In the rows, 128 means zero.
A single turn carries every row of the set below to another of its rows. Some are shown first; where does it send the rows asked next?
vug: [115 130 142 141 138 126 110 152 130 169 117 100 166 118 143 119 136 116
 150]
zigal: [125  80 107 146 125 151 143 132 121 167 104 114 146 133 154 127 144 151
 113]
vam: [103 109 122 186 141 136 138 136 144 152 118 102 135 103 153 128 129 130
 139]
tikis: [144 105 133 128 110 133 161 125 131 131 132 121 146 122 124 127 147 122
 159]
Filel: [123 116 120 134 129 126 173 132 137 151 117  93 147 102 138  74 138 119
 138]
fen: [105 127 124 136 136 136 124 142 147 169 102 104 115  99 160 102 152 125
 118]
lilo: [108 113 132 158 132 105 140 135 133 144 106 112 118 140 159 107 112 129
 146]
Gigod: [114 108 122 104 119 132 125 140 134 145 143 130 135 124 121 139 133 130
 122]
sas: [145 128 137 157 120 129 162 133 130 153 115  93 145 131 127 126 141 134
 106]
zifo: [114 147 113 120 117 112 142 117 127 158 105 127 142 123 124 120 140 138
 142]
nozap: [116 107 122 162 124 138 171 134 145 157 145 124 131 108 124 132 151 138
 135]
peda: [119  96 137 145 142 122 127 117 151 147 134 103 139 119 122  83 130 114
 138]
fif: [120 117 112 155 110 147 146 142 123 132 114 108 145 104 136 136 158 144
 102]
biga: [ 95  96 105 136 129 141 127 131 129 132 124 110 161 117 131 112 119  96
 126]
kolek: [104 115 131 141 104 134 152 156 124 150 115  95 144 124 132 100 164 158
 138]
kodi: [113  88 133 132 118 123 150 161 141 109 123 105 139 116 165 109 138 126
 121]
Neb: [135 108 119 117 136 112 125 144 147 162 103 132 173 109 153 109 125 119
 133]
Teni: [111 120 122 135 119 141 105 133 158 142  98 118 140 129 141 134 145 112
 155]
vitig: [118  96 151 137 148 127 145 140 132 180 110 130 140 114 137 111 116 136
 111]
Kob: [113 111 130 113 124 136 123 135 133 158  76 103 119 127 145 123 135 132
 146]
Moz: [119 126 136 116 123 123 126 169 142 141 119 123 160 125 140  91 144 116
 147]
ruve: [114 112 127 153 126 131 104 134 136 155 105 116 141 117 143  73 134 125
 136]
dife: [117  94 149 142 126 141 149 137 127 148 147 115 104 108 149 121 141 131
 129]
buziz: [113 108 133 116 133 135 140 119 142 143 116 111 176 112 120 134 120 110
 143]
Pum: [110 121 128 164 133 122 114 134 139 146 109 124 152 120 140 150 139 121
 108]
rurez: [108 118 139 114 114 110 150 127 121 162 109 125 147 106 131  90 121 130
 144]
Vesib: [ 96 120 113 123 145 113 163 131 148 155 107 112 156  95 131 139 143 132
 135]
Fifu: [107 102 135 116 131 134 148 137 156 150 132 121 156 104 138 111 136 137
  87]
naled: [ 99 105 118 150 127 123 164 145 144 115 124 136 137 136 146 126 144 131
 118]
bine: [123 106 128 126 127 120 126 132 130 150 123 118 159 108 167 120 133 111
 175]
Nese: [113 102 129 140 102 147 139 144 117 133 108 119 139 145 162  90 152 126
 141]
riz: [100  92 135 144 111 138 158 142 143 135 109 105 127 120 169 115 146 126
  99]
nem: [148 112 115 136 114 138 117 125 137 136 111 102 134 131 153 124 117 108
 114]
vina: [132 101 133 135 140 122 149 123 150 177 108 103 152 136 169 124 140 153
 121]
Zemat: [110  98 125 138 135 122 144 134 116 161 129 106 159 145 115 104 127 154
 143]
vot: [115 114 122 151 131 143 154 139 141 150 168 125 135 119 149 118 144 130
 152]
seva: [133 130 112 149 115 136 139 166 122 162 111 105 150 109 133 136 137 138
 111]
Rez: [140 112 110 128 108 149 164 116 154 146 111 116 137 115 167 132 137 123
 139]
fose: [128  99 139 148 141 151 175 120 147 163 111 107 134 128 155 112 140 152
 124]
vupa: [108 101 100 130 127 155 128 131 148 139 120  92 155 113 147 121 170 114
 141]

seva turns into vot
dife turns into zigal
Now these:
biga turns into zifo
vitig turns into Nese
Neb turns into Moz
fen turns into vupa
buziz turns into rurez
Zemat turns into lilo
Rez turns into Fifu
riz turns into fif

A single turn carries every row of the set below to another of its rows. Some are shown first; where does it send the rows asked next?
kovep: [179 100 133 147 125 150 122 135 159 143 106 144 129 139 127 125]
kavi: [148 145 132 162 107 137 157 136 151 131 117 150 120 144 109 145]
gifak: [132 118 141 150 116 137  96 148 129 139 127 133 117 164 145 111]
bugos: [142 132 143 152 109 140 169 146 145 131 123 148 123 160 108 126]
Nuzi: [130 133 139 118 128 125 115 135 165 134 127 154 120 141  81 127]
bib: [148 150 118 102 109 121 124 130 139 122 111 151 124 149  92 132]
kanep: [149 133 114 103 117 134 131 146 143 131 114 145 129 166  81 111]
bodo: [131 125 142 149 113 134  93 143 128 136 127 137 116 157 149 119]
Sebup: [140 123 128 123 117 124  91 141 151 138 100 119 109 163 129  93]
pera: [147 137 121 162 114 145 162 133 157 138 121 145 118 144 109 130]
Kezet: [143 140 133 142 109 126 107 145 127 115 115 142 119 157 160 106]
fod: [125 128 139 112 127 125 123 132 163 134 130 152 119 145  85 117]
til: [142 141 124  93 111 127 134 138 138 124 119 154 128 159  94 116]
Gomam: [149 138  97 108 120 137 129 131 151 136 114 141 124 152  86 113]
romiv: [150 125 115 154 120 138 107 152 136 130 110 126 118 168 144  91]
miber: [146 139 131 134 115 125  72 148 155 134  97 133 117 154 124 117]
Keges: [171  96 159 131 116 135 132 140 141 131 105 144 127 151 132 123]
Pano: [139 133 145 122 115 135  82 163 153 130 111 148 127 165 129 102]
lakis: [153 146 120 156 112 129  93 145 136 120 107 140 119 151 150 119]
bog: [142 140 143 152 104 131 166 134 142 127 118 146 117 150 114 137]
dob: [151 151 103 109 115 134 119 132 151 130 115 156 128 144  89 129]
galed: [159 148 122 136 122 143 164 141 161 141  97 156 125 152 107 111]
gezu: [131 136 135 113 112 123  91 130 152 129 112 138 112 148 147 100]
luked: [151 138 107 158 120 145  99 146 146 130 116 141 122 151 150 102]
vusi: [147 129 129 160 114 142 166 142 151 137 117 137 118 158 102 124]
fabo: [127 128 131 115 129 121 122 124 165 137 126 143 113 141  84 119]
Silam: [134 128 132 155 116 136  88 139 133 139 125 136 114 151 147 123]
fegal: [132 127 138 121 128 122 116 138 162 137 122 144 117 149  74 123]
Gofeb: [136 134 121 125 122 145  86 144 167 140 119 148 123 150 137  94]
gem: [176 109 137 142 118 138 122 121 153 136 104 146 124 129 137 135]
rokev: [171  91 143 135 123 148 135 136 152 141 111 143 129 148 132 111]
zison: [158 152 141 130 113 132 163 146 150 132  94 160 126 156 110 121]
Fuve: [157 157 131 131 114 131 163 131 154 133  94 158 121 145 116 123]
sev: [171 109 156 132 113 137 125 131 146 129 110 158 130 136 141 135]
febun: [146 129 134 145 114 136 108 163 129 120 115 140 125 173 148  97]
kun: [129 128 141 116 125 115 119 129 158 132 121 142 113 145  80 125]
Lafe: [163 155 123 141 118 134 156 137 158 139  89 153 122 147 106 124]
pev: [158 144 132 131 118 133 168 141 152 137  92 147 121 159 107 110]
kop: [134 117 131 154 120 142  94 146 134 144 128 130 115 162 142 109]
dumi: [136 123 126 158 120 142  90 142 137 145 127 132 115 154 144 116]

Nuzi turns into fegal
Keges turns into gem
Now these:
kanep turns into bib
pera turns into bugos
romiv turns into Kezet
miber turns into Sebup
Silam turns into kop
zison turns into Lafe

A single turn carries every row of the set below to another of its rows. Some are shown first; where does it send the rows asked next?
navo: [133 148 125 109 139 105 139 158 137 116 115 132 123 120 153 118 133 127
 110 116 139 131 128]
lilin: [144 129 150 129 111 116 104 140 147 126 111 114 138 116 114 127 107 155
  98 152 129 135  90]
videk: [128 117 151 112 107 115 112 146 129 131 119 107 136 130 101 105 115 150
  81 130 124 126 113]
vivan: [130 151 125 135 118 110 160 129 116 119 133 131 128 131 122 138 120 148
 146 135 142 133 101]
duk: [124 137 137  95 116 114 128 162 134 132 129 120 130 136 125 113 135 132
  81 116 141 120 130]
Nivi: [153 122 146 113 117 110 131 142  95 116 136 121 157 150 113 132 116 156
  95 146 138 160 159]
tika: [125 156 124 144 147 115 111 145 134 104 106 129 134 117 133 131 132 140
 126 130 139 131 117]
Givaz: [135 102 138 116 139 101 121 151 117 129 141 122 147 143 121 154 122 192
  98 151 128 161 141]
nimu: [132  88 141 127 137 104 129 140 130 131 124 132 126 125  98 137 133 166
  94 135 112 129  93]
nugi: [135 145 126 111 144 111 126 162 138 111 107 132 126 116 146 121 131 125
 106 118 139 128 126]
Pami: [139 122 139 107 107  95 152 151  91 125 127 114 137 162 136 142 105 163
 122 134 147 133 143]
Vub: [135 150 132 154 132 109 109 137 146 126 121 126 137 124 117 147 133 163
 124 148 137 129  92]
fubek: [146  95 142 116 139 114 120 156 116 130 125 130 145 135 108 152 115 176
  98 157 128 167 143]
Faz: [137 154 135 148 126 113 102 138 147 119 117 126 140 120 120 146 128 157
 116 151 141 132  98]
nol: [129 125 150 110 109 124 109 147 131 128 112 109 136 132 103 110 112 138
  84 129 130 123 108]
noge: [168 112 127 133 154 105 150 142 105 119 128 143 129 160 118 148 122 165
 125 121 127 146 117]
mav: [147 116 135 142 119  98 146 131 126 126 122 139 121 134 111 148 128 158
 124 136 131 118  79]
bogi: [161  98 141 138 136  95 119 155 109 124 112 140 140 149 110 170 133 171
 109 150 136 133 130]
rut: [143 118 127 110 135 115 163 159 106 137 126 134 120 163 129 155 108 163
 134 125 143 141 124]
togef: [128 108 141 110 137  99 125 142 120 121 148 121 147 123 102 121 147 158
  73 131 116 137 127]
Nepes: [121 131 136  99 119  81 137 151 117 113 144 117 145 114 138 124 142 153
  90 138 137 133 147]
Dol: [152  96 133 140 145  87 121 146 105 116 123 135 138 155 118 159 134 185
 108 134 127 138 130]
manif: [123 154 122 147 147 108 125 141 130 108 107 128 129 122 138 129 134 143
 136 128 135 129 116]
neguk: [150 123 144 108 119 100 140 140 100 121 146 110 153 149 127 132 106 173
 101 146 133 163 148]
faka: [133 139 138  97 121 119 121 164 135 128 119 123 130 133 124 119 133 125
  82 116 143 117 122]
Sis: [142 120 141 108 105 101 146 158  98 125 118 127 139 157 139 153 116 150
 113 145 156 135 154]
tof: [108 146 126 109 119 100 155 147 116 117 133 121 132 113 144 128 119 150
 132 141 143 141 135]
Lovi: [143 118 132 112 138 126 160 158 108 132 113 138 127 151 132 157 105 146
 134 141 143 153 135]
vad: [149 123 149 133 114 106 109 138 148 132 118 116 136 116 109 126 113 165
  97 152 123 136  88]
puz: [169 121 134 141 149 115 145 139  97 116 117 141 138 159 109 153 124 148
 128 134 134 144 125]

Faz turns into lilin
navo turns into manif
Now these:
Pami turns into rut
tof turns into vivan
Lovi turns into puz

